50 stands for zero in the data rows.
Some points, one per row:
<56 41 58 60 42 44 62 42>
<47 81 63 54 66 65 55 31>
<72 59 70 65 54 54 32 50>
<42 33 47 73 36 34 62 36>
<59 47 50 46 44 41 46 33>
<79 57 40 33 52 84 28 67>
<43 63 56 54 60 59 67 52>
<51 29 46 43 32 31 34 29>
<19 32 50 99 34 34 56 54>
<35 57 61 50 51 51 62 57>
<58 62 55 53 60 65 46 39>
<52 16 36 41 33 12 34 47>
<43 48 58 37 47 21 47 58>
<62 58 45 47 56 71 32 73>
<79 61 42 41 56 78 33 73>
<49 29 43 41 32  9 35 42>
<37 41 55 63 48 41 42 61>
<38 55 48 41 67 74 59 57>
<52 32 48 60 48 35 20 62>
<42 75 61 57 58 59 70 44>
<45 55 65 52 52 49 57 60>
<77 42 39 29 54 59 26 70>
<44 57 58 50 56 64 60 48>
<52 29 46 48 35 21 43 36>
<49 72 40 39 64 76 56 33>
<67 51 36 33 55 61 31 72>
<73 46 57 33 45 46 41 41>
<64 44 28 41 44 41 26 62>
<32 62 53 72 60 64 82 22>
<68 41 29 37 40 39 39 52>
Then 24 other points, each followed by its number:
<66 39 55 36 45 56 52 36> 0
<55 56 28 33 45 48 50 51> 1
<46 68 62 53 62 67 69 35> 2
<30 66 44 54 65 77 80 58> 3
<20 41 41 75 50 67 74 49> 4
<63 63 60 53 59 63 43 29> 5
<55 43 29 35 45 63 59 57> 6
<20 71 67 66 45 40 64 51> 7
<48 66 69 66 58 52 69 44> 8
<52 17 36 32 29  0 15 57> 9
<69 59 62 52 59 60 36 35> 10
<41 42 46 47 43 36 32 74> 11
<72 57 33 29 54 68 35 61> 12
<49 55 41 53 62 64 45 63> 13
<44 56 48 45 61 67 67 38> 14
<53 57 40 50 40 32 37 48> 15
<57 35 39 36 35  5 30 61> 16
<53 23 45 46 38 22 33 45> 17
<68 66 65 45 61 54 55 28> 18
<56 35 45 43 39 22 40 44> 19
<69 35 30 31 35 17 32 62> 20
<46 55 55 63 54 50 42 60> 21
<25 54 50 74 57 63 73 40> 22
<53 27 44 47 36 22 42 30> 23
Which of these numbered points is nearest to each point below, ignoring the direction in which the first points spread most? Its number follows each.
<41 57 45 42 63 71 72 40> > 14
<31 48 53 73 49 50 68 39> > 22
<54 70 78 70 56 56 60 54> > 8
<59 57 27 35 52 58 54 50> > 1
<63 62 58 55 58 54 50 45> > 19
<69 71 63 45 63 67 57 28> > 18
<36 73 65 58 56 77 75 27> > 2
<30 59 53 73 53 65 79 30> > 22
<65 59 59 46 58 63 42 27> > 5
<56 22 44 24 38 38 44 40> > 0
<54 24 44 48 36 19 36 34> > 23
<42 52 35 30 61 83 69 45> > 6
<43 41 57 53 45 38 29 83> > 11
<48 71 66 53 59 66 75 30> > 2
<55 47 49 18 56 63 36 68> > 9
<69 66 65 49 65 56 51 22> > 18
<41 46 58 60 49 43 46 61> > 21
<52 60 33 41 57 63 67 47> > 1
<72 27 28 25 27  0 19 72> > 20
<55 66 58 49 51 58 51 21> > 5
<40 40 35 48 41 44 39 64> > 13
<67 49 47 45 46 41 40 41> > 19
<65 54 58 52 54 61 40 27> > 5
<50 31 46 46 31 14 42 32> > 23
<58 61 67 48 51 50 64 24> > 18
<86 36 34 20 53 60 24 61> > 12
<48 35 51 22 40 52 50 47> > 0
<39 66 63 60 51 50 62 52> > 8
<40 59 46 42 66 76 68 43> > 14
<42 57 43 42 63 69 70 36> > 14
<78 42 35 28 53 61 29 66> > 12
<39 54 47 52 43 57 71 60> > 3
<21 46 43 70 55 69 69 52> > 4
<41 55 61 60 53 52 53 59> > 21
<58 68 47 38 59 78 65 38> > 23
<31 60 49 61 58 65 70 59> > 3
<24 37 54 35 55 60 33 76> > 11
<39 56 60 64 49 47 55 55> > 21
<65 57 62 41 54 57 54 33> > 18
<36 48 43 35 43 59 21 72> > 11
<53 72 64 74 53 58 63 57> > 8
<52 42 29 44 34  9 31 66> > 16
<12 32 34 92 50 40 51 61> > 4
<45 51 46 44 59 65 61 39> > 14
<61 28 40 59 38 30 31 46> > 17
<45 62 63 58 52 49 65 44> > 8
<47 42 51 51 51 37 46 48> > 17
<58 34 46 45 42 41 44 41> > 17
<49 40 38 38 41 14 44 59> > 16
